(in the rows, 128 means zero)
Each named move below is a turn or a mirror, shown by a few rows before and after it. Which moves, in which order, take the first row of each later pair to the second? The first pair is answered.
move k_730:
[109 133 142 157 125 129 110 129 127 112  67  78] |-> [113 110 118 148 120  87 105 141 138 122  77  89]
[118  91 141  83 118  75 151 154 121 119 193 164] |-> [101 152 196 103 133 179 156 117 110  93 178 141]
[131 145 129 159 130 133 112 106 129 136  98  99] |-> [129 116 112 156 127  93 114 120 133 145 105 108]
move k_49:
[121 144 120 127 125 165 115 112 116 125 123 117] |-> [122 137 135 124 127 168 113 124 128 120 112 105]
[ 96 130 136  93  96 183  95 104 104 147 165  97] |-> [ 96 107 186 111 124 168  99 139 147 134 117  68]
[ 78  97 133 104  99  66 154  95 114 114 167 148] |-> [ 83  89 139  76  80  87 142 112 115 115 173 134]
move k_807:
[133 130 118 115 113 130 141 118 106 139 162 149] |-> [137 125 129 109 109 156 111 137 119 138 122 101]
[113 117 108 115 108 138 108 140 129 141 131 118] |-> [115 120 103 121 106 130 124 133 124 139 147 145]
[157 107 172 109 149 134 157 163 165 126 129 146] |-> [154 110 175 111 148 131 159 163 162 127 134 145]
move k_663:
[ 94 157  98 169 131 159 110  75 104 118 108 112] |-> [ 81 100 129 151 133 108 106 121 142 110  74  79]
[174 165 172 105 100 193 145 128 152 115 130 116] |-> [170 145 186  99 103 170 146 151 165 116 119 105]
[162 120 124 124 126 147 124 114 118 146  74 115] |-> [160 121 122 123 126 148 123 117 118 146  76 114]
[125 121 120  68  87 134 144 117 115 129 180 176] |-> [115  89 140  54  90 105 142 140 131 123 165 159]
move k_34:
[135 152 111 131 137 157 116 138 122 138 130 107] |-> [ 93 126 133 118 127 130 122 131 120 115 140  95]
[157 124  96  96 119 175 102 151 127 141 128 103] |-> [ 89  90 150  88 106 113 142 131 130 100 152 117]
[161 140 164 144 150 156 121 137 134 132 116 128] |-> [134 116 164 119 127 143 101 145 128 126 112  93]
Pairs:
(2 to 3 moves a pair)
[186 131 102 119 140 138  95 160 147 153 100 125] |-> [177 173 123 136 152 172 130 119 133 137 129 166] : k_807 then k_730
[139 178 102 166 142 144  91  82  97 138 114 141] |-> [151 135  75 152 130 100  69 112 115 154 101 127] : k_807 then k_730 then k_807
[126 103 131 171 151 138 160 119 164 131  98 115] |-> [125  78 133 144 135 129 149 141 165 132 102 101] : k_663 then k_49 then k_663
[138  79 125 103 124  82 118 172 148 140 108 111] |-> [131  92 104 115 121  58 142 147 134 141 143 154] : k_807 then k_49
[ 98 103 145 145 137  77 157 120 130 118 126 147] |-> [ 98 111 151 151 140  91 157 111 130 113 129 149] : k_807 then k_730 then k_807
[146 107 158  94 105 123 138 174 146 104 135 119] |-> [161 131 106 100 100 124 141 144 114 120 167 159] : k_663 then k_730
[ 99  98 109 166 129  56 115  97 128 124 110 110] |-> [145 122  64 177 136  79 103  99 122 147 118 128] : k_34 then k_34 then k_807
[132 134 126 105 122 135 157 113 114 115 169 162] |-> [117 147 122 167 149 120 134 100 129 117 104 133] : k_807 then k_49 then k_49
[143 142  94 122 115 161  96 111 116 147 132 126] |-> [125 101 119 145 135  76 112 136 147 141 105 128] : k_807 then k_663 then k_49
[ 88 102 150 120 112  97 127 117 124 107 129 103] |-> [103 120 151  92 100 146 120 116 122 107 145  97] : k_663 then k_49 then k_663
[128 119 115 154 134 114  86 141 139 140  83  87] |-> [143 136  76 161 124 111  86 123 118 152 110 110] : k_663 then k_730
[157 144 161 146 155 149 130 150 150 113  89 118] |-> [156 169 107 150 134 159 131 106 106 124 139 157] : k_49 then k_49
[155 139 152 116 134 133 184 123 151 125 168 176] |-> [198 136 103 106 128 160 124 154 154 156 130 128] : k_663 then k_49 then k_34
[161 162 132 166 168 138 151 133 143 145 120 159] |-> [126 141  84 174 139 109 102 109 117 146  94 117] : k_34 then k_49 then k_49
[142 126  95 175 151 105 101 137 147 161  77 101] |-> [134 173 119 193 164 149 137  97 130 142 111 137] : k_807 then k_730
[142 128 128  66 107 213  87 143 109 110 153 103] |-> [130 115 122  74 111 137 149 131 100 106 215 189] : k_663 then k_807
[130 101 134 133 139  92 139 152 137 114 137 138] |-> [161 120  95 124 129 129 115 153 126 138 140 134] : k_49 then k_34 then k_49
[113 118 216  75 129 131 183 147 157 105 150 114] |-> [193 160 160 131 171 139 186 154 168 153 143 167] : k_730 then k_34 then k_49
[109 114 146 111 112 154  89 139 121 136  91  60] |-> [ 90  95 145 117 115  61 159 126 122 129 153 151] : k_807 then k_663
[ 93 146 174 115 117 141 120  69 121 100 154 130] |-> [147 175 149 130 132 184 101  76 125 126 133 128] : k_34 then k_807
[182 136 149 117 144 178 128 160 132 150 132 125] |-> [173 104 142 112 140 118 150 173 142 149 152 150] : k_807 then k_730 then k_663
[ 94 170 142 159 118 161 159  67 109  96 135 160] |-> [103 143 186 110 108 196 138 127 140  91 105 101] : k_49 then k_807 then k_49
[146 128 164 131 153 102 163 153 164 135 142 162] |-> [133  96 132 122 130  91 101 165 158 148 100  91] : k_34 then k_49 then k_34
[133 110 122  89  82 158  81 153 131 128 120  91] |-> [103 159 152 126 101 189 134 100 106 103 149 141] : k_34 then k_807 then k_663
[129 188 103 168 128 164 114  67 105 124 114 155] |-> [149 107  54 116  97  88  78 135 127 151 120 136] : k_807 then k_49 then k_730
[154 138  99 137 136  95 158 130 121 133 156 185] |-> [139 123 111 165 149  75 127 144 142 134  88 142] : k_663 then k_807 then k_49
[107 139 156 156 135 125 137 127 182 132 189 171] |-> [ 84 106 133 118 101 106 105 134 167 127 194 137] : k_34 then k_34 then k_807
[111 108 127 154 149  66 143 174 182 128 126 140] |-> [102 153 168 162 158 156 134 157 178 108  95 108] : k_807 then k_730
[188 120  90 127 159 127 130 169 154 125 139 104] |-> [124 145 160 125 152 170 155 126 136  74 147  92] : k_34 then k_807 then k_730
[100 172 196 139 158 134 162 149 115 117 139 170] |-> [ 59 133 180 145 142  87 115 146 116 111  93 113] : k_34 then k_34 then k_49
[ 87 113 118 115 133 104 152 118  76 118 162 154] |-> [102 142 107 118 125 170 118 108  70 124 139 120] : k_663 then k_807 then k_663
[127 144  73 137 135 100 121 104 130 175 142 150] |-> [137 126  90 138 146  78 121 133 149 177 122 139] : k_663 then k_34 then k_34
[ 97  97 152 148 148  40 182 117 143 124 125 177] |-> [161 126 155 139 154 161 100 161 170 146  42  79] : k_730 then k_34 then k_663
[141 138 114 150 121 108 140 145 131 147 137 131] |-> [126 150 135 131 112 154 132 133 120 135 136 107] : k_49 then k_34 then k_730
[153 107 143 101 134 168 159 149 145 133 195 171] |-> [162  90 168 102 144 172 136 183 173 134 146 122] : k_49 then k_807 then k_34
[114 126 158 141 121 193 122 108  93 130 153 148] |-> [168 123 142 149 146 179 128 146 118 158 147 174] : k_663 then k_807 then k_34
[134 172 162 150 139 140 149 126 127 156 134 157] |-> [148 139 172 122 141 126 136 167 147 164 117 131] : k_49 then k_663 then k_34
[170 142  97 103 117 191  92 133 129 156 119 108] |-> [153 163 125 150 148 147 166 106 132 141 153 192] : k_49 then k_807 then k_730
[109 108 115  91 114 122 128 123 117 131 124 127] |-> [142 129 120  91 128 147 138 131 124 136 137 151] : k_34 then k_49 then k_34
[ 67  61 112 131  91  95 128 132 147 117 117  97] |-> [ 85 104  94 134  85 171  95 107 130 124 108  72] : k_807 then k_663 then k_807
[149 144 115 131 123 178 103 117 125 153 107 135] |-> [ 94  93 157 105 106 116 115 129 137 124 102 115] : k_49 then k_34 then k_730
[147 109 176 142 151 132 174 166 161 129 117 143] |-> [148 104 177 121 146 137 168 175 159 133 122 135] : k_663 then k_49 then k_663
[191 140 141 147 166 142 151 171 158 138 124 154] |-> [171 165  87 125 118 179 121 120 101 143 165 144] : k_34 then k_663 then k_807
[149 115  66 113 116 142  79 132 112 149 140 101] |-> [157 140  75 132 129 172  86 127 110 146 131 102] : k_49 then k_663
[157 130  57 144  90 137  73 120 112 139 116 102] |-> [144 101  82 153 105  95  76 143 137 135  86  84] : k_663 then k_49
[110 146 126 190 163  69 151 105 159 128 101 157] |-> [111 162 130 195 165  97 147  93 149 127  99 160] : k_663 then k_730
[134 106  87 126 121  68 135 134 122 147 139 150] |-> [127 106  78 118 111  77 130 121 110 147 143 144] : k_663 then k_34 then k_34
[ 78 143 185 154 141 119 148 103 125  98 120 140] |-> [107 143 121  92 100 146 125 107  93 122 186 156] : k_730 then k_663 then k_49
[122  89 132 137 125  64 161 112 161 124 153 140] |-> [140 156  97 153 120 172 127  67 124 137 155 127] : k_807 then k_663
[135 203 164 170 154 218 146  86 109 114 127 144] |-> [108 146 149 136 135 100 200  96 104 110 199 215] : k_663 then k_807 then k_49
[122  97 101 137 133  75 141 120 117 125 135 146] |-> [166 116  81 112 125 130 122 139 118 144 145 140] : k_34 then k_49
[166 134 106  83 115 169 104 144 118 138 142 124] |-> [149 151 136  95 127 172 139 123 113 119 162 152] : k_663 then k_807 then k_730
[ 87 112 148 113 116  85 120 117 132  99  91  93] |-> [166 167 125 150 155 147 110 127 139 133  71 114] : k_807 then k_34 then k_807
[140 148  98 136 126 190  96 110 107 146  95  94] |-> [151 127 111  80 105 196 121 134 108 142 155 123] : k_807 then k_49
[130 123 128  95 122 109 129 170 167 148  81 145] |-> [109 137 164  97 121 141 132 148 164 126  79 126] : k_730 then k_34
[104 162 178 165 146 152 179 104 130 100 126 158] |-> [105 131 183 114 120 191 131 141 138 105  88  85] : k_49 then k_807 then k_663
[ 95 108 127 134 100 122 113 117 120 120 115  99] |-> [ 96  99 139 112  94 121 124 131 126 116 132 104] : k_807 then k_49 then k_49
[118 113 127 126 130  86 135 132 129 126 128 128] |-> [144 150 135 141 149 149 124 127 135 134 116 124] : k_34 then k_730 then k_807
[121 123 102 103 115  90 120 140 156 138 120 150] |-> [126 175 130 125 131 155 136 109 143 126 122 160] : k_34 then k_663 then k_730
[ 93 128 159 111  96 201 109 118 115 117 140  99] |-> [ 97  68 136  90  89 110 100 154 132 132 141 106] : k_663 then k_730
[ 86 114  76 130  59  86  98 108  59 117 161 100] |-> [107 168 175 202 140 108 191 112 105  96 149 176] : k_730 then k_663 then k_34
[171 149 124  96 107 196  80 160 146 147 171 141] |-> [102  81 178 103 111  75 111 176 170 110 148 140] : k_730 then k_34 then k_49
[101 145 170 132 118 115 154  95 119 128 153 149] |-> [161 162 154 127 137 156 150 122 133 154 150 154] : k_49 then k_663 then k_34
[127 100 113  79 112 106 107 161 113 118 133 118] |-> [135 163  93 130 126 141 117 109  89 127 142 155] : k_49 then k_663
[127 131 109 152 140 108 114 133 129 132 113 118] |-> [131 149 104 130 123 142 123 122 110 136 149 135] : k_730 then k_807 then k_49
[150  94  99 114 107  76 168 123 134 121 188 199] |-> [143 131 212 112 136 187 169 146 165  83 127 132] : k_49 then k_730 then k_49
[117 152 166 133 130 184 127 133 132 110 123  98] |-> [ 93 146 167 152 137 157 127 126 130 101 105  90] : k_49 then k_34 then k_34
[111 127 172 189 156  69 149 151 157 104  77 117] |-> [141 194  91 194 134 171 101  95  99 133 105 115] : k_34 then k_34 then k_663
[162 129  96 100 115 155  95 130 134 148 132 125] |-> [145 100 132 108 128  85 141 142 155 130 144 157] : k_807 then k_663 then k_34
